[[ 54  40  37  75 -52  24   5]
 [ -1  14 -21  -7   3 -34  -3]
 [  3  14 -23   1  -1 -31  -1]]
Which number is the 1st entry, reading row by row?
A: 54
The entry directly above -21: 37
The largest entry in the last column is 5
Which number is the top entry of the column that holds the smallest entry?
A: -52
The bottom-right entry: -1
The entry in the bottom-left corner is 3
The entry directly below the largest entry is -7
The 3rd smallest entry -> -31
Which number is the 2nd entry on the diagonal from the top-right corner?
A: -34
Which number is the third entry on the diagonal from the top-right corner?
A: -1

W = array([ 0.05, -0.08,  0.03, -0.12,  0.19])
The entry just left of -0.12: 0.03
The entry just left of the centre entry is -0.08
